Each path is a new rotation, seen through one point. The rows after it are directions, each followed by how far the rotation turns it, in degrees each step (0 if it stays put).
Each turn is a multiple of 5 degrees from 10 to 175, or 0.
Each row of a path follows its step; steps can be skipped.
path 1
step 1: [-1.05 -1.46 -0.67  0.40  1.29  1.49  0.43 -2.32  0.19  0.64 -1.99  3.50
  2.29 -0.91 -0.92  0.31  0.57 -2.40  1.89 -2.69  0.32  2.07  2.49  1.57
  1.00  0.95  0.96  0.24  0.15 -2.03 -0.44  1.29 -1.15 -0.07  0.71  2.55
  0.62  1.58  0.49 -0.32  2.46 -3.30 -2.58  0.20 -0.98 -1.22 -0.69  1.57
 -0.27 -1.17  0.92 -1.23  0.22 -1.81  1.78 -0.61 -1.31]
step 3: [-1.97 -0.42  2.53  0.33  1.45 -0.19  0.41 -0.78  2.36 -0.78 -0.31  0.31
  3.46 -1.38  0.78  0.22 -0.47  0.05  0.15 -0.65  0.62 -1.16 -1.09  1.30
 -0.25 -2.50  2.00 -0.29 -0.49  0.39  2.75  0.58 -1.70  1.15 -0.85  1.81
 -1.81 -0.99  2.62  0.19 -1.51 -1.07 -1.05  1.97 -2.21 -1.47 -1.59  3.29
 -1.07  1.47  0.29 -1.50  3.01  0.24 -1.21 -1.99 -0.93]
step 4: [-0.03 -1.58 -0.63 -1.59 -0.27  1.36  2.74  2.03  0.18  0.57  2.02 -0.26
  3.22  1.26 -1.80 -2.93 -2.98  0.45  1.68  0.03  1.04  2.73  0.39  0.46
 -0.52 -0.87  0.38  0.10  0.09 -0.80  0.10 -1.63 -3.21  1.08  0.06  0.92
 -0.08 -1.12  1.49  0.26 -0.75  2.56  0.05  2.84  1.07 -1.17 -2.37 -0.81
 -0.72  0.35 -0.43 -0.48  0.47 -1.15  1.36  2.91 -2.07]
step 6: [ 1.39  0.83 -0.56 -1.13  1.61  2.12  2.85 -0.61 -0.09  0.46  0.10  0.00
  2.67 -0.94  0.16 -1.84  1.35 -2.97 -1.79 -0.96 -0.08  0.57  0.99  0.94
 -2.36  1.44 -0.73 -1.82  0.34 -2.44  0.27 -0.22 -0.01 -0.25 -0.85  4.78
  0.27  1.03  2.02  0.54  1.46 -1.39  1.50  1.80 -0.63  0.62 -0.60 -1.64
 -3.12  1.28  1.80  0.06 -1.29  0.55  1.53  1.54  1.27]
step 11: [ 0.32 -1.91  0.71  1.10 -1.09  0.13  0.10 -0.44  0.25 -0.08  1.43  1.78
  2.45 -1.57 -1.44  1.91  0.64 -1.49 -2.45  0.31  0.30  1.41 -2.86  1.89
 -1.35 -0.32  1.09 -1.43 -0.85 -1.84  1.99 -0.32  0.33  0.69 -0.39  3.81
 -0.05 -0.71  0.12  2.24  3.28 -1.27  0.28 -1.12  2.31  0.20 -2.38  2.96
 -0.67  0.50  1.07  2.41  1.56  1.24 -0.15 -0.19  1.08]
step 16: [-0.84 -2.14 -0.11 -0.79  0.12  0.12  2.45  1.75 -1.81 -0.58 -0.59  1.62
  1.62 -0.32  0.41 -0.21 -1.06  0.22 -1.12 -0.70  0.95  1.28  0.54  2.82
 -0.14 -2.19  1.14  2.27 -1.63 -2.41  2.38 -0.64 -2.25  0.40  0.86  1.87
 -1.13 -2.38  2.31  3.02 -1.02 -0.52 -0.27 -0.29  0.69 -4.05 -1.03  0.23
 -0.72  0.63  3.09 -0.43 -0.53  0.15  1.35 -1.38 -0.18]
step 19: [ 1.79 -0.75 -0.50 -0.41  0.73  0.06  1.89 -1.13  2.13 -1.36 -0.50  1.42
  1.75  1.57 -0.46  1.52  0.28 -2.34  0.07 -4.18 -0.08  0.59 -0.70 -1.01
 -2.27  0.68  0.08  0.37  1.38 -0.63 -0.48 -3.52 -1.63  0.14 -2.53  1.99
  0.65  0.19  0.05  0.54  2.40 -1.27 -1.28  3.30 -0.43 -0.31 -3.38  0.47
 -1.55 -0.75  0.03 -0.93  1.04  1.19 -1.57  1.30 -0.59]
step 21: [ 0.38 -2.81  0.84 -0.12 -0.65  0.63  1.81 -0.17  1.70 -0.47  0.73  0.72
  3.63 -0.21 -0.05 -0.47  1.36 -2.06 -0.15  0.97  0.08  3.28  1.71  0.82
 -0.20  0.75  2.30  1.29  2.30 -0.32  3.88  0.16  0.36 -0.88 -0.69 -0.92
  0.49  0.28  0.19  0.23 -1.60 -0.69  0.90  1.86 -0.84 -3.32  0.00  1.37
 -1.93  1.47  0.02 -0.34  2.39  2.25  1.93  2.07 -0.64]
[-0.35  0.43 -0.24 -0.13 -0.09 -0.22  0.69  0.10 -0.45  0.30 -0.59  0.27
 -0.59 -0.84 -0.17  0.08 -0.46  0.92  0.10 -0.19 -0.31 -0.14 -0.21  0.31
 -0.34  0.13 -0.24 -0.15  0.31 -0.78  0.49  0.15  0.20  0.51  0.44 -0.23
  0.32  0.26 -0.10 -0.72 -0.42 -0.44 -0.29 -0.09 -0.37 -0.43 -0.74  0.08
 -0.15 -0.29 -0.31  0.10  0.53 -0.41  0.34 -1.11  0.51]  170
[-0.10  0.49  0.40 -0.32  0.11  0.79  0.27  0.53  0.01 -0.23  0.01 -0.37
  0.37 -0.15  0.44  0.31  0.52  0.31 -1.27 -0.46  0.08  0.31 -0.15  0.66
  0.20 -0.87  0.27  0.30  0.59  0.27  0.35  0.16  0.28  0.26  0.23 -0.21
  0.17 -0.98 -0.73  0.03  0.09 -0.24  0.37 -0.67 -0.38  0.04  0.05  0.51
 -0.07  0.72  0.52 -0.12  0.03  0.04  0.25  0.09  0.16]  80
[ 0.05 -0.17  0.12  0.37 -0.11 -0.39  0.51 -0.12  1.07  0.20  0.28  0.14
  0.37 -0.68  0.13 -0.23  0.34  0.35  0.15 -0.32  0.53 -0.33 -0.34  0.26
  0.36  0.54  0.25 -0.16 -0.06 -0.26 -0.72  0.43  0.87 -0.02  0.11  0.31
 -0.95 -0.43  0.01 -0.04 -0.54  0.06  0.01  0.24 -0.06  0.93  0.58 -0.29
 -0.77  0.72 -0.39  0.46  0.12 -0.23  0.16 -0.37  0.18]  125
[ 0.05 -0.16 -0.22  0.04  0.27  0.20  0.23 -1.03 -0.03 -0.72 -0.87  0.24
  0.28  1.06  0.34  0.35 -0.01  0.15 -0.29 -0.31  0.12 -0.16  0.13  0.49
  0.55  0.57 -0.22  0.43  0.53 -0.37  0.12  0.05 -0.52 -0.11 -0.84 -0.14
  0.08  0.35  0.44 -0.34 -0.28  0.11  0.38 -0.09 -0.87 -0.14  0.71  0.40
  0.08  0.30 -0.57  0.36  0.51 -0.43 -0.39 -0.03 -0.10]  160
[-0.14 -0.52  0.61  0.38  0.12 -0.38 -0.45  0.01 -0.61 -0.04 -0.60  0.17
 -0.17 -0.85  0.30 -0.04 -0.48 -0.15 -0.53 -0.03  0.52  0.30  0.53  0.30
 -0.21 -0.64  0.29  0.27 -0.21 -0.04 -0.11  1.03  0.19  0.30 -0.41  0.35
 -0.44 -0.43  0.28  0.19  0.10 -0.52  0.05  0.10 -0.48  0.29  0.24 -0.59
  0.83 -0.75 -0.27 -0.26 -0.17 -0.39 -0.60 -0.21 -0.68]  170
path 2
step 3: [-2.71  2.02 -1.78  2.32  0.65  0.28 -1.08 -2.38  2.64 -1.01  0.29 -0.14
 -0.20 -0.42  0.73  0.81 -0.28  1.14  2.21 -0.59  2.47 -2.17 -1.80  1.50
  0.42  0.85 -0.11 -1.69  2.51  0.75  3.12  0.50 -2.60  0.08 -2.42  1.56
  1.90  0.33  3.14 -3.75 -1.05  0.55  1.74 -2.01 -1.28  1.32  0.51 -2.38
 -2.72 -0.74  0.57  2.18  0.35 -0.87  0.15  1.69 -1.09]
step 4: [-1.76  0.93  0.05  0.29  1.82 -1.89 -0.22 -3.11  1.36  0.45  0.63  0.82
 -3.12 -1.27  1.12 -2.37  2.88 -0.03  2.14 -1.10  1.93 -2.16  2.32 -2.76
 -2.98 -1.05 -2.97 -0.29 -3.03  0.05 -2.81 -0.16 -0.59 -1.22  1.27  0.00
 -0.74 -1.42 -0.27  0.25  1.44 -0.61  1.16  0.63 -2.68  3.46 -1.10  0.86
  1.73  0.81 -1.61  1.23 -2.41 -0.08  0.25 -0.30 -0.12]
step 5: [-2.90 -2.72 -3.46 -1.63 -2.91  2.04 -0.54 -0.17 -1.25  2.64  1.46 -0.15
  3.02  0.86  0.78  2.12  1.22 -1.01 -0.34  0.28  0.08  0.00 -0.73 -1.05
 -1.20 -1.92  1.36 -1.37 -2.23 -0.81 -0.58  0.37  0.09  1.33  1.47  0.68
 -0.42  1.09  1.33  3.84  1.36 -0.89  0.77 -3.02 -1.35  2.04  1.03  1.71
  0.88 -2.24 -0.99 -0.25  1.21 -0.46 -3.29  0.99  0.86]
step 9: [ 1.57  0.78  0.55  0.91 -0.68  0.76  1.09  2.00 -1.06  0.01  1.49  0.57
 -2.97 -3.56 -2.12 -1.82  0.82  2.29 -1.74  0.52 -0.67 -1.28 -1.51 -2.27
 -3.60  0.40 -1.73  2.05 -1.82  1.06 -1.15  1.16  0.20  2.31 -0.03  0.57
 -0.21  0.27  1.51 -2.77  1.97  0.09 -1.42 -2.55 -2.97 -2.76 -1.18 -1.84
 -0.06  1.63  2.78  0.04  1.52 -1.33 -0.29  0.19  1.51]
step 10: [ 1.98  0.87 -2.20 -1.75 -4.30  1.91  0.74 -0.90 -0.15 -0.71  1.21  2.26
 -1.75 -0.60  2.25  0.47 -1.46 -1.98  1.50  0.97 -1.51 -0.36  0.92  3.51
 -1.83  1.05  2.34 -1.33 -2.30  1.57 -1.44  0.51  1.94  1.41 -1.38 -0.53
  0.47  0.10  0.18 -0.18 -0.77 -1.24 -2.10 -2.34  0.44  0.20  1.42 -1.48
  2.74  0.04 -2.35  0.10 -2.98 -0.77  1.33 -2.93  0.11]
step 12: [-1.25  0.86 -1.10  3.45  1.01 -1.27 -1.71 -1.57 -0.20  2.06 -1.79  0.91
 -1.99  1.64  1.57 -1.33  4.16  2.14  0.24 -1.42  0.35 -3.01  0.28 -0.39
 -1.99  1.87 -0.65  1.81  1.07 -1.03 -0.42  1.89  0.09  2.10 -0.50  3.46
  2.01 -1.28  0.99 -1.44 -0.72 -2.67 -0.47  0.72 -3.74  1.07  0.13 -1.23
 -0.52 -0.27  0.56  0.21  0.51 -1.96  2.76  0.95 -1.32]
step 18: [ 1.27 -2.45 -2.50  2.29 -3.59  2.60  1.32  1.51  0.87 -0.32  2.01 -0.12
 -1.38 -0.15  1.32  1.31 -1.13  0.28 -0.84  2.06 -0.54 -0.13  1.20  0.13
  1.03  0.70 -0.74 -1.77 -2.24 -0.84 -1.62 -0.66 -1.22  2.94 -0.30  0.94
  0.50  0.98  1.44  1.42  2.35 -0.04 -2.87 -1.28 -1.19 -0.95  0.89 -1.04
  1.70  3.58  1.81  0.05  2.00 -2.84  1.12 -1.70  3.15]
step 23: [-1.50 -2.42 -4.04 -0.11 -2.04 -0.92 -0.29  2.24  1.95  1.77 -1.05 -0.39
 -0.91  2.60 -0.66 -0.46 -1.36  1.57 -0.67 -0.96 -0.33 -2.21  0.46  2.39
 -0.27  1.12  2.48 -1.21 -1.23 -0.68  0.26  0.38  0.61  1.41 -3.89 -0.41
 -1.42 -1.40  1.96  2.70 -1.84 -0.69  1.12 -3.57  1.15  0.74 -1.45  0.34
 -2.11  1.77 -0.89  2.40 -2.41  1.09 -0.61  1.24 -0.32]
[-0.09  0.52  0.15 -0.28  0.12 -0.28 -0.35  0.23 -0.38 -0.08  0.81  0.02
  0.14  0.35  0.78 -0.31  0.03  1.37 -0.45  0.01  0.60  0.82 -0.35  0.61
  0.10  0.62  0.01  0.16  0.18  0.39 -0.44  0.19  0.35  0.86  0.24  0.19
 -0.12 -0.18  0.05 -0.02 -0.41  0.13 -0.05 -0.01  0.18  0.08 -0.33 -0.87
  0.13  0.36 -0.37 -0.52 -0.70 -0.13 -0.23  0.17 -0.39]  35
[ 0.02  0.68  0.53  0.28  0.14 -0.35 -0.57 -0.65  0.08  0.25 -0.18  0.18
 -0.45  0.19  0.62 -0.02  0.83 -0.05 -0.09 -0.16  0.00  0.20  0.57  0.29
  0.44  0.15 -0.31  0.06  0.18 -0.48  0.63 -0.30 -0.33 -0.32  0.51 -0.29
 -0.37 -0.46  0.28 -0.53 -0.06 -0.06 -0.08 -0.83  0.43  0.37  0.85  0.28
 -0.47  0.00  1.02 -0.48 -0.15  0.62  0.38  0.43 -0.37]  85
[-0.53  0.24  0.20 -0.31 -0.12  0.09 -0.26 -0.56  0.69  0.56 -0.38 -0.12
 -0.50 -0.23 -0.72  0.21  0.45  0.63  0.44 -0.30 -0.68  0.30  0.28  0.14
 -0.08 -0.44  0.27 -0.52  0.63 -0.40  0.69  0.70  0.57  0.26  0.04 -0.12
 -1.05  0.48  0.26  0.40 -0.44  0.15 -0.02  0.28 -0.26  0.11 -0.34 -0.58
  0.12  0.02 -0.42  0.51 -0.15 -0.43  0.60  0.10 -0.19]  35
[ 0.39 -0.56  0.09  0.28 -0.15 -0.95 -0.71  0.22  0.41 -0.51 -0.21 -0.51
  0.13 -0.12 -0.44 -0.09  0.28 -0.14  0.65 -0.18  0.17 -0.24  0.41 -0.29
 -0.86  1.30  0.34  0.44 -0.40 -0.15  0.03 -0.13  0.20  0.25  0.61 -0.09
 -0.19 -0.61  0.31  0.50  0.28 -0.44  0.35 -0.25  0.11 -0.36 -0.70 -0.09
  0.05  0.23 -0.07 -0.36 -0.04  0.00  0.80 -0.40 -0.01]  135
[ 0.23 -0.71  0.16  0.10  0.53  0.04  0.52 -0.16 -0.31  0.26  0.05  0.44
  0.77  0.01  0.27  0.02 -0.02  0.60  0.23  0.07 -0.13  0.67  0.78 -0.73
 -0.04 -0.12  0.33  0.48  0.39 -0.34  0.03  0.35 -0.07  0.06 -0.18 -0.37
  0.61 -0.17  0.21  0.69 -0.23 -0.54  1.15 -0.10 -0.67  1.01  0.31  0.24
 -0.24 -0.15  0.18  0.25 -0.19 -0.11 -0.17 -0.24 -0.69]  45
[ 0.40  0.50 -0.48 -0.34 -0.04  0.13  0.21 -0.26  0.22 -0.25 -0.19  0.53
  0.27 -0.38  0.05  0.35  0.17  0.35 -0.38  0.90 -0.20 -0.17 -0.05  0.00
  0.58  0.55  0.73  0.23 -0.04  0.40  0.25 -0.04 -0.50 -0.23 -0.28 -0.43
 -0.12  0.55  0.56  0.71  0.37  0.52  0.05 -0.43 -0.01 -0.24  0.37 -0.50
  1.05  0.50 -0.15 -0.18  0.77  0.85  0.35 -0.46 -0.27]  90
[-0.38  0.35  0.43 -0.28 -0.15  0.92 -0.42  0.32 -0.54 -0.98 -0.27  0.30
  1.18 -0.46 -0.26 -0.11  0.44  0.10 -0.20 -0.44  0.66 -0.28  0.20 -0.23
 -0.46  0.03  0.47 -0.56  0.79 -0.06  0.49 -0.04  0.23 -0.16  0.26 -0.25
  0.28 -0.26  0.38 -0.27 -0.25  0.63 -0.04 -0.45  0.61  0.07 -0.39  0.35
 -0.11 -0.14 -0.16  0.11  0.63 -0.43 -0.32  0.23 -0.05]  130
